Small tables with named rows and columns. After each table, cells are looked up by row and column.

Table Taferiz
          Kep  Gugadok     Siv  Tutipe   Fedal   Nekuv     Tuk   Nopa
Tev    -9.293   -9.815  -9.272   6.663   8.845   8.616   8.716  8.872
Kamur  -9.542   -8.909  -9.325  -9.718  -9.450  -9.180  -8.987  8.948
Pak    -9.389   -9.061  -9.363  -9.082  -9.482  -9.385  -9.601  8.927
Zuvit  -8.541    8.946   9.186   8.854   9.026   8.802   9.216  9.209

Siv of Kamur = -9.325
Gugadok of Tev = -9.815
Tutipe of Zuvit = 8.854
Tutipe of Kamur = -9.718
Nopa of Tev = 8.872
Fedal of Tev = 8.845
Fedal of Pak = -9.482
Nekuv of Tev = 8.616
Gugadok of Kamur = -8.909
Nopa of Kamur = 8.948
Kep of Pak = -9.389
Nopa of Pak = 8.927
Siv of Zuvit = 9.186
Gugadok of Zuvit = 8.946
Nekuv of Pak = -9.385

Fovuk
cols = Ladu, Tuzapan, Gib, Dop, Zim, Pebin, Bizolo, Tiv
Nika: [31702, 18973, 8094, 33873, 32830, 58090, -34619, -31157]
Saridu: [53396, 23859, 12183, 39626, 42181, 64334, -62973, -43040]
Vov: [49566, 22823, 12436, 27669, 37742, 40531, -32334, -14498]
Tiso: [46881, 19569, 11751, 38287, 45061, 60289, -49988, -33225]
Bet: [33271, 18819, 6635, 32717, 36633, 63825, -40935, -40535]
Fadusu: [26675, 15471, -39, 41675, 43898, 82455, -58424, -52902]

Nika, Ladu: 31702
Saridu, Pebin: 64334
Saridu, Tuzapan: 23859
Vov, Gib: 12436
Fadusu, Zim: 43898
Vov, Zim: 37742
Tiso, Pebin: 60289
Fadusu, Tiv: -52902
Fadusu, Dop: 41675
Tiso, Dop: 38287
Vov, Tuzapan: 22823
Saridu, Bizolo: -62973
Tiso, Ladu: 46881
Fadusu, Pebin: 82455
Tiso, Tiv: -33225
Bet, Pebin: 63825
Fadusu, Tuzapan: 15471
Bet, Tiv: -40535
Vov, Ladu: 49566
Fadusu, Ladu: 26675

Kudovid =
|  | Pom | Lil | Dube | Mosu | Bal | Vasu |
|---|---|---|---|---|---|---|
| Bido | 325 | 351 | 286 | 525 | 716 | 444 |
| Damedi | 794 | 617 | 815 | 425 | 162 | 666 |
| Sunagon | 753 | 498 | 832 | 357 | 244 | 731 |
| Fak | 611 | 853 | 625 | 696 | 425 | 399 |
| Firalaf | 445 | 539 | 427 | 590 | 605 | 411 |
| Rof | 492 | 620 | 458 | 632 | 574 | 433 |
| Pud | 620 | 841 | 635 | 687 | 419 | 388 |
| Gitikan | 148 | 209 | 128 | 390 | 825 | 514 |
| Gazul | 797 | 596 | 822 | 338 | 168 | 700 |
| Leto | 644 | 705 | 606 | 632 | 438 | 436 |
| Veti | 698 | 487 | 757 | 355 | 271 | 717 |
| Takasot | 625 | 459 | 630 | 417 | 399 | 664 |
| Zub | 161 | 277 | 211 | 490 | 783 | 468 |
| Simed | 766 | 475 | 814 | 357 | 166 | 722 |

Vasu of Gitikan = 514
Bal of Fak = 425
Lil of Firalaf = 539
Vasu of Zub = 468
Dube of Gazul = 822
Bal of Zub = 783
Lil of Gazul = 596
Dube of Damedi = 815
Bal of Firalaf = 605
Lil of Pud = 841
Bal of Veti = 271
Mosu of Sunagon = 357
Dube of Leto = 606
Bal of Takasot = 399
Lil of Damedi = 617
Mosu of Bido = 525
Pom of Takasot = 625
Pom of Veti = 698

Table Digamas
,Ruz,Robevi,Zirevam
Zere,0.911,0.568,0.623
Faz,0.298,0.338,0.054
Soroku,0.357,0.221,0.453
Tudurov,0.544,0.644,0.071
Bif,0.522,0.506,0.886
Fot,0.834,0.292,0.711

Bif, Robevi: 0.506
Zere, Ruz: 0.911
Soroku, Ruz: 0.357
Tudurov, Zirevam: 0.071
Soroku, Robevi: 0.221
Fot, Ruz: 0.834
Tudurov, Ruz: 0.544
Zere, Robevi: 0.568
Soroku, Zirevam: 0.453
Bif, Zirevam: 0.886
Fot, Zirevam: 0.711
Faz, Ruz: 0.298
Tudurov, Robevi: 0.644
Bif, Ruz: 0.522
Faz, Zirevam: 0.054
Zere, Zirevam: 0.623

Table Riteg
|  | Disef | Gove | Litinuz | Senad |
|---|---|---|---|---|
| Ferad | 21 | 54 | 32 | 20 |
| Gamona | 54 | 83 | 80 | 89 |
| Gavuk | 67 | 36 | 68 | 88 |
| Lib | 56 | 48 | 53 | 14 |

Senad of Gamona is 89
Gove of Ferad is 54
Disef of Lib is 56
Disef of Gamona is 54
Gove of Lib is 48
Litinuz of Lib is 53
Disef of Gavuk is 67
Litinuz of Gamona is 80
Litinuz of Ferad is 32
Disef of Ferad is 21
Senad of Ferad is 20
Row with the largest Disef: Gavuk

Zaguvuv:
,Boz,Voda,Tib,Zuluvik,Vamok,Dusope
Mukurep,6.720,-6.231,-7.894,-4.052,-4.724,-5.228
Fedo,-0.582,-2.005,-0.411,-1.117,0.074,-2.562
Lasem,-0.641,-5.493,-8.819,-1.044,-2.352,-4.183

What is the Dusope of Mukurep in Zaguvuv?
-5.228
What is the Zuluvik of Lasem in Zaguvuv?
-1.044
What is the Voda of Mukurep in Zaguvuv?
-6.231
What is the Zuluvik of Fedo in Zaguvuv?
-1.117
What is the Dusope of Fedo in Zaguvuv?
-2.562
What is the Vamok of Mukurep in Zaguvuv?
-4.724
What is the Vamok of Fedo in Zaguvuv?
0.074
What is the Voda of Fedo in Zaguvuv?
-2.005
What is the Dusope of Lasem in Zaguvuv?
-4.183
What is the Zuluvik of Mukurep in Zaguvuv?
-4.052
What is the Tib of Fedo in Zaguvuv?
-0.411
Which row has the largest Vamok? Fedo

Govon =
	Bututad	Vedi	Gub	Pozopu	Por	Vene	Budepi	Rud
Dulisat	5	25	39	-11	24	-14	-9	-28
Tofug	-8	20	-11	-44	20	-31	-25	-8
Sul	6	-5	85	7	-13	9	-1	-47
Dil	4	29	-31	-56	30	-49	-34	-5
Vor	-21	-18	17	-5	-12	-3	2	-55

Vor, Rud: -55
Tofug, Vedi: 20
Dulisat, Vedi: 25
Dulisat, Por: 24
Vor, Por: -12
Dil, Vedi: 29
Dil, Budepi: -34
Dulisat, Pozopu: -11
Dil, Bututad: 4
Sul, Vene: 9
Dulisat, Budepi: -9

Sif
columns: Nizub, Taz, Salini, Tetu, Vabipom, Deziled, Por, Tig
Laneso: [154, 48, 157, 179, 97, 103, 95, 65]
Nofe: [135, 80, 125, 111, 171, 122, 109, 114]
Zuf: [92, 194, 91, 78, 130, 138, 148, 168]

Deziled of Zuf = 138
Taz of Laneso = 48
Deziled of Laneso = 103
Salini of Nofe = 125
Tig of Zuf = 168
Tetu of Laneso = 179
Deziled of Nofe = 122
Which row has the largest Salini? Laneso

Bel =
|  | Vik | Pon | Kupip | Vokas | Tes | Babek | Petedi | Zup | Sesa | Madi |
|---|---|---|---|---|---|---|---|---|---|---|
| Nogabi | 119 | 164 | 187 | 144 | 35 | 178 | 160 | 29 | 72 | 105 |
| Zogud | 178 | 45 | 59 | 52 | 76 | 62 | 59 | 112 | 166 | 54 |
| Paz | 59 | 112 | 74 | 114 | 194 | 100 | 90 | 200 | 124 | 172 |
| Sezas | 41 | 168 | 143 | 171 | 151 | 162 | 168 | 127 | 45 | 146 |
| Ris | 69 | 180 | 180 | 142 | 81 | 172 | 163 | 75 | 59 | 124 |

Petedi of Nogabi is 160
Madi of Ris is 124
Tes of Zogud is 76
Pon of Sezas is 168
Tes of Ris is 81
Vokas of Zogud is 52
Madi of Sezas is 146
Babek of Sezas is 162
Tes of Paz is 194
Zup of Paz is 200
Vokas of Ris is 142
Vik of Paz is 59
Zup of Nogabi is 29
Vokas of Nogabi is 144
Sesa of Zogud is 166
Zup of Zogud is 112
Which row has the largest Babek? Nogabi

Suliv =
|  | Taze | Bagur | Zaf | Nus | Gupeton |
|---|---|---|---|---|---|
| Nopeduv | 55 | 36 | 22 | 62 | 20 |
| Sot | 43 | 58 | 25 | 14 | 48 |
| Rurov | 29 | 77 | 68 | 36 | 53 |
| Segak | 11 | 48 | 35 | 20 | 21 |
| Demepa | 50 | 26 | 37 | 18 | 13 |
| Fosopog | 29 | 52 | 29 | 30 | 55 |
| Takud | 44 | 51 | 91 | 64 | 70 |
| Dokivo | 46 | 95 | 8 | 35 | 26 |

What is the Taze of Fosopog in Suliv? 29
What is the Nus of Sot in Suliv? 14
What is the Zaf of Takud in Suliv? 91
What is the Nus of Fosopog in Suliv? 30
What is the Nus of Takud in Suliv? 64
What is the Taze of Sot in Suliv? 43
What is the Gupeton of Takud in Suliv? 70
What is the Gupeton of Sot in Suliv? 48
What is the Zaf of Sot in Suliv? 25

Rom =
	Molidem	Bibo
Pifibut	199	39
Bok	167	240
Losu	198	214
Rosif	147	229
Mopobib	57	201
Fikited	179	227
Nagala	168	227
Masi	60	166
Der	148	63

Pifibut, Bibo: 39
Mopobib, Bibo: 201
Rosif, Bibo: 229
Losu, Bibo: 214
Der, Bibo: 63
Masi, Bibo: 166
Rosif, Molidem: 147
Nagala, Molidem: 168
Fikited, Bibo: 227
Fikited, Molidem: 179
Masi, Molidem: 60
Bok, Molidem: 167
Pifibut, Molidem: 199
Bok, Bibo: 240
Losu, Molidem: 198
Nagala, Bibo: 227
Mopobib, Molidem: 57
Der, Molidem: 148

Geva:
,Soki,Kosedir,Padetog,Ger,Naz
Zor,168,206,138,227,197
Zar,87,63,161,142,114
Fudire,168,133,138,141,222
Seli,148,121,176,151,189

Fudire, Padetog: 138
Zor, Naz: 197
Seli, Kosedir: 121
Zor, Padetog: 138
Zar, Soki: 87
Seli, Naz: 189
Zor, Ger: 227
Zar, Padetog: 161
Seli, Ger: 151
Zor, Kosedir: 206
Fudire, Kosedir: 133
Zor, Soki: 168
Fudire, Naz: 222
Fudire, Soki: 168
Zar, Kosedir: 63
Row with the largest Kosedir: Zor

